Each row is where one point has got to under a steady rotation. How many steps took it there?
The counts run from 0 to 176.
[88, 121, 96, 111, 113, 116, 88, 71, 84, 105, 107, 97, 78, 100, 76, 104, 96, 92, 85, 100, 123, 89, 109, 100, 105, 101, 128, 97, 105, 125, 89, 99, 121, 84, 122, 115, 117]  105
[96, 125, 101, 120, 117, 100, 112, 97, 101, 109, 107, 97, 121, 129, 79, 121, 90, 122, 88, 90, 101, 95, 114, 98, 124, 73, 98, 121, 100, 83, 84, 94, 97, 97, 114, 77, 90]  92
[96, 110, 90, 106, 112, 107, 65, 92, 89, 144, 87, 101, 107, 118, 79, 105, 101, 116, 104, 106, 100, 93, 114, 105, 100, 87, 99, 97, 85, 115, 72, 94, 106, 107, 90, 107, 79]  72
[90, 101, 99, 110, 113, 103, 57, 91, 75, 126, 97, 89, 84, 105, 81, 91, 90, 99, 103, 108, 112, 87, 102, 110, 93, 106, 124, 95, 98, 115, 102, 87, 124, 103, 97, 118, 123]  150
[89, 114, 100, 125, 104, 109, 89, 66, 92, 111, 107, 94, 94, 101, 64, 88, 95, 101, 101, 102, 113, 107, 100, 109, 110, 89, 130, 96, 103, 108, 99, 98, 132, 92, 109, 111, 120]  61
[89, 114, 95, 126, 106, 105, 78, 81, 78, 121, 89, 88, 84, 97, 72, 90, 92, 106, 101, 100, 111, 89, 100, 114, 111, 101, 122, 93, 99, 104, 107, 89, 131, 97, 106, 108, 127]  62
[94, 100, 108, 116, 122, 101, 77, 90, 74, 110, 93, 87, 95, 103, 84, 108, 87, 101, 83, 92, 116, 77, 106, 117, 126, 102, 117, 92, 98, 101, 97, 76, 109, 103, 119, 93, 121]  19
[88, 124, 91, 122, 117, 97, 90, 126, 80, 114, 81, 95, 102, 129, 103, 112, 89, 105, 105, 101, 121, 92, 125, 125, 100, 97, 88, 118, 93, 118, 89, 92, 86, 98, 110, 108, 104]  2
[97, 98, 104, 102, 122, 106, 65, 102, 85, 127, 96, 99, 105, 131, 97, 115, 93, 103, 96, 102, 117, 94, 119, 105, 101, 88, 96, 101, 88, 129, 68, 93, 89, 99, 113, 108, 84]  116
[77, 134, 103, 118, 119, 95, 76, 113, 83, 120, 97, 98, 103, 126, 99, 109, 79, 126, 107, 85, 102, 87, 114, 110, 87, 96, 98, 120, 107, 108, 113, 109, 99, 91, 86, 104, 110]  82
[81, 129, 92, 121, 116, 102, 98, 87, 71, 103, 84, 84, 89, 107, 81, 111, 111, 123, 100, 97, 109, 66, 112, 118, 118, 102, 106, 91, 96, 100, 98, 88, 104, 97, 131, 109, 100]  98
[98, 95, 92, 95, 116, 112, 66, 115, 85, 126, 87, 103, 102, 120, 92, 114, 92, 100, 90, 110, 112, 89, 126, 106, 95, 96, 105, 94, 97, 123, 73, 78, 97, 100, 117, 113, 103]  115
[91, 105, 100, 122, 105, 99, 121, 98, 93, 96, 124, 77, 105, 122, 71, 115, 87, 104, 109, 104, 110, 101, 97, 101, 118, 77, 116, 124, 89, 83, 94, 87, 111, 107, 130, 96, 104]  137
[89, 119, 92, 112, 106, 119, 114, 121, 107, 87, 107, 104, 108, 129, 85, 120, 98, 118, 93, 108, 104, 87, 132, 105, 95, 88, 108, 94, 118, 93, 93, 81, 101, 98, 132, 116, 114]  7
[97, 97, 82, 105, 101, 111, 90, 100, 77, 112, 94, 85, 81, 110, 72, 108, 104, 93, 102, 118, 114, 93, 108, 102, 98, 95, 123, 100, 90, 113, 78, 77, 114, 106, 131, 122, 116]  26
[88, 110, 116, 122, 120, 92, 88, 73, 95, 111, 118, 82, 117, 114, 79, 105, 96, 135, 107, 92, 96, 86, 104, 101, 121, 81, 106, 93, 94, 85, 112, 99, 108, 103, 103, 89, 89]  56
[95, 100, 121, 134, 112, 99, 91, 95, 99, 97, 102, 105, 114, 120, 85, 102, 82, 101, 89, 98, 120, 111, 117, 130, 123, 85, 113, 88, 102, 113, 89, 86, 109, 98, 125, 98, 116]  132
[90, 117, 104, 108, 121, 100, 101, 122, 101, 110, 111, 99, 125, 138, 95, 129, 85, 121, 95, 94, 107, 94, 118, 98, 105, 77, 91, 119, 95, 99, 85, 93, 84, 98, 111, 92, 87]  4
[103, 104, 84, 101, 97, 127, 89, 89, 105, 127, 114, 102, 101, 115, 65, 105, 86, 105, 89, 111, 102, 108, 103, 82, 105, 76, 122, 111, 107, 97, 72, 89, 130, 99, 97, 100, 102]  68
[96, 104, 112, 123, 112, 95, 99, 112, 107, 110, 115, 89, 130, 136, 82, 115, 84, 124, 108, 97, 96, 106, 109, 107, 112, 69, 97, 115, 88, 85, 91, 92, 98, 109, 107, 89, 94]  48
[88, 129, 110, 111, 113, 107, 94, 107, 108, 109, 120, 109, 118, 131, 95, 112, 73, 123, 92, 84, 101, 103, 116, 89, 97, 75, 103, 126, 114, 101, 99, 108, 105, 85, 87, 91, 106]  84
[93, 108, 110, 117, 116, 115, 100, 79, 101, 84, 125, 105, 107, 108, 79, 107, 87, 103, 81, 94, 114, 92, 112, 99, 117, 87, 124, 86, 115, 102, 95, 88, 121, 89, 128, 101, 122]  16
[99, 92, 98, 99, 121, 108, 66, 87, 80, 131, 100, 88, 101, 118, 87, 110, 103, 107, 103, 109, 109, 85, 108, 100, 109, 94, 108, 90, 81, 116, 74, 84, 99, 108, 118, 111, 85]  28
[90, 120, 85, 89, 108, 113, 77, 113, 97, 129, 111, 97, 108, 125, 85, 118, 91, 128, 107, 105, 87, 82, 116, 77, 79, 85, 102, 114, 104, 89, 93, 95, 106, 103, 92, 110, 93]  75
[95, 108, 101, 118, 104, 118, 91, 67, 107, 106, 123, 100, 105, 106, 62, 95, 92, 117, 90, 98, 102, 101, 105, 96, 113, 80, 132, 88, 109, 95, 96, 93, 134, 100, 107, 102, 116]  60
[92, 107, 103, 128, 102, 105, 101, 86, 113, 99, 109, 104, 121, 120, 70, 99, 105, 121, 107, 107, 100, 106, 120, 117, 111, 79, 113, 75, 104, 98, 89, 84, 118, 107, 123, 111, 106]  52
[95, 111, 84, 107, 102, 111, 84, 101, 84, 130, 108, 79, 87, 109, 68, 107, 80, 108, 101, 102, 105, 90, 88, 87, 103, 90, 118, 137, 91, 83, 96, 91, 122, 103, 90, 94, 109]  66
[95, 106, 104, 98, 126, 107, 62, 89, 71, 121, 92, 91, 92, 103, 86, 113, 88, 102, 76, 92, 116, 73, 110, 99, 115, 102, 115, 94, 99, 116, 89, 88, 109, 94, 106, 95, 113]  107
[83, 97, 118, 98, 125, 97, 61, 120, 93, 116, 119, 91, 115, 132, 102, 113, 72, 114, 108, 94, 103, 90, 107, 98, 85, 88, 106, 115, 104, 96, 108, 94, 100, 100, 88, 102, 115]  39
[87, 104, 97, 117, 105, 114, 71, 78, 84, 120, 113, 92, 89, 104, 72, 87, 94, 98, 110, 112, 113, 103, 101, 101, 92, 94, 131, 92, 97, 122, 97, 99, 129, 99, 108, 124, 115]  149
[86, 127, 94, 129, 98, 109, 107, 101, 98, 94, 105, 99, 101, 109, 74, 102, 85, 116, 92, 98, 106, 99, 112, 112, 102, 89, 122, 106, 122, 88, 113, 90, 129, 93, 105, 102, 137]  174
